In the rows, 128 means zero.
A single turn carries every row of the set below to another of its rows. Some are shown first; where does it send the rows asked next?
Duba: [106 129 128 161 116 133 106 153 149 149 114 120 133]
dodas: [145 112 127  98 151 156 110 151 150 122 110 162 136]
Zar: [141 138 143 163 131 107 105 124 132 147  85 130 153]
Dom: [133 131 111 124 137 161 164 162 131 107 120 127 136]
nado: [169 135 123 134 120 114  83 119  94 118 111 117 131]
Zeful: [146 113 118 133 120 142  95 142 107 115 153 105 112]
Rutub: [127 106 126 149 136 120 143 127 120 108 156 114 132]
Velis: [165 139 120 132 125  95 108 104 101 104 122 125 135]
vepi: [150 142 136 152 119 112  82 130 126 146  86 128 145]
tase: [176 135 126 128 119 102  86 113 109 120 120 128 133]
dovut: [125 134  97  90 135 134 125 141 135  95 118 157 139]
rupo: [138 134 101 112 126 154 156 161 125  99 130 126 136]
Mapav: [137 122 119 139 111 147  80 153 120 132 135 109 113]
Rakif: [141 106 121 138 130 130 121 132 107 106 162 109 120]
Lilem: [148 122 123 116 124 159 131 178 155 138 120 138 142]
fut: [159 127 131 149 143 105 128 103  94 105 116 118 142]
kosuf: [152 125 112 105 113 152 123 177 148 133 128 138 140]
nuteb: [165 135 147 150 130 120  84 125 130 147  89 131 135]
luz: [140 132 144 166 142 103 127 115 125 133  92 129 155]
revo: [102 123 131 167 128 122 133 143 149 139 123 122 141]
kif: [137 118 129 108 159 166 119 149 146 118  99 156 133]
pok: [163 141 128 140 115 116  72 127 110 135  98 121 136]
Diro: [145 133  97 103 115 149 140 165 126 104 135 128 136]
Lugad: [146 115 116  89 141 142 109 149 149 115 120 165 140]
Vifo: [111 113 130 161 136 117 148 133 136 121 140 121 141]
lum: [150 130 101 100 109 148 126 173 136 117 135 135 137]
Posa: [136 124 104  86 134 134 115 145 142 106 124 162 141]
kiv: [125 128 121 113 161 167 129 145 139 109  92 151 131]
buruk: [141 121 127 127 135 164 147 173 152 133 113 135 143]
ser: [117 136 109 110 154 159 136 141 133  99  97 149 132]
vidog: [135 126 122 130 142 164 160 167 142 121 114 131 140]
datu: [150 143 123 145 136  98 129 100 102 102 113 122 138]
vuz: [168 130 125 138 132 110 105 108  87 106 119 115 133]
bimez: [150 140 150 163 141 122 105 121 132 143  79 129 139]
ludu: [175 134 137 135 122 112  76 123 120 137 106 131 132]
par: [116 139  99 101 144 146 133 139 132  92 106 152 134]
miril: [140 144 143 168 146 114 126 111 124 129  82 126 141]
Dov: [122 130 124 151 110 143  85 159 137 146 120 114 122]
zofaf: [139 146 132 161 144 106 136 102 112 111  96 123 140]
runim: [147 127 139 161 147 103 137 105 110 117 106 124 151]

Duba moves to Dov
lum moves to Diro
Where do these go?
dovut moves to par
nuteb moves to ludu
runim moves to luz

A single turn carries every row of the set below to another of its rows. Some are shown first; where does it send the rows asked next?
vad: [109 105 117 128 125 137 123 152 136 145 138 124  92 126 100 159 124 148
 106 119]
Dazi: [152 145 142 130 118 146 106 128 168 106 136 130 110 112 171 121 129 134
 142 126]
febo: [111 110 125 108 115 121 129 125 154 137 127 130  89 122 116 164 114 142
 101 105]
vif: [140 169 138 134 160 122 116 131 127 129 112 112 159 108  90 143 139 143
 135  96]
Bup: [145 140 140 120 128 125 116 125 167 114 142 143  89 116 170 110 134 128
 134 114]
Lebud: [148 160 140  97 163 119 135 119 123 121 119 106 166 111 111 138 132 138
 142  93]
Zapa: [127 113 121 115 131 136 150 147 108 149 120 136 146 154 156 121 174 129
 153 104]
fogo: [149 141 135 142 140 125 104 146 163 128 134 129 108 102 166  97 142 135
 125 127]
nodad: [135 149 126 107 158 117 115 121 117 128 129 118 173 100 105 145 131 138
 137 100]
ribo: [107 100 114 121 105 125 120 128 135 146 128 140 104 123 116 172 128 144
 116 108]
lili: [158 154 176 140 104 134 130 144 120 128 121 117 113 164 135 116 138 127
 152 131]
dis: [ 98 118 118 128 118 124 123 132 147 126 117 139  99 145 117 168 126 143
  94 115]
kovib: [132 128 127  97 135 135 162 146 108 144 110 125 138 165 141 127 170 122
 144  93]
Rov: [138 139 131 138 132 120 102 118 162 115 145 147 116 105 168 110 142 129
 143 112]
kodav: [140 122 120 133 123 147 147 154 111 142 109 107 129 158 142 124 183 128
 152 103]
vazib: [134 147 145 112 165 125 127 132 128 119 105 102 179 111 117 149 124 146
 126 106]
Kesot: [143 137 172 139 142 118 130 136 143 120 141  88 135 133 130 103 103 144
 125 139]
Gusal: [128 137 142 112 107 125 125 163 112 149 125 116 111 166 116 120 127 114
  94 140]
zevun: [122 148 145 142 116 109 124 120 134 123 112  80 136 152  96 135 121 121
  99 113]
Bolad: [133 138 115 104 132 153 150 156 108 133 124 130 141 173 144 123 169 127
 143 118]

Rov moves to nodad
dis moves to Bolad
febo moves to kovib
Where do these go?
vif moves to vad
Gusal moves to lili

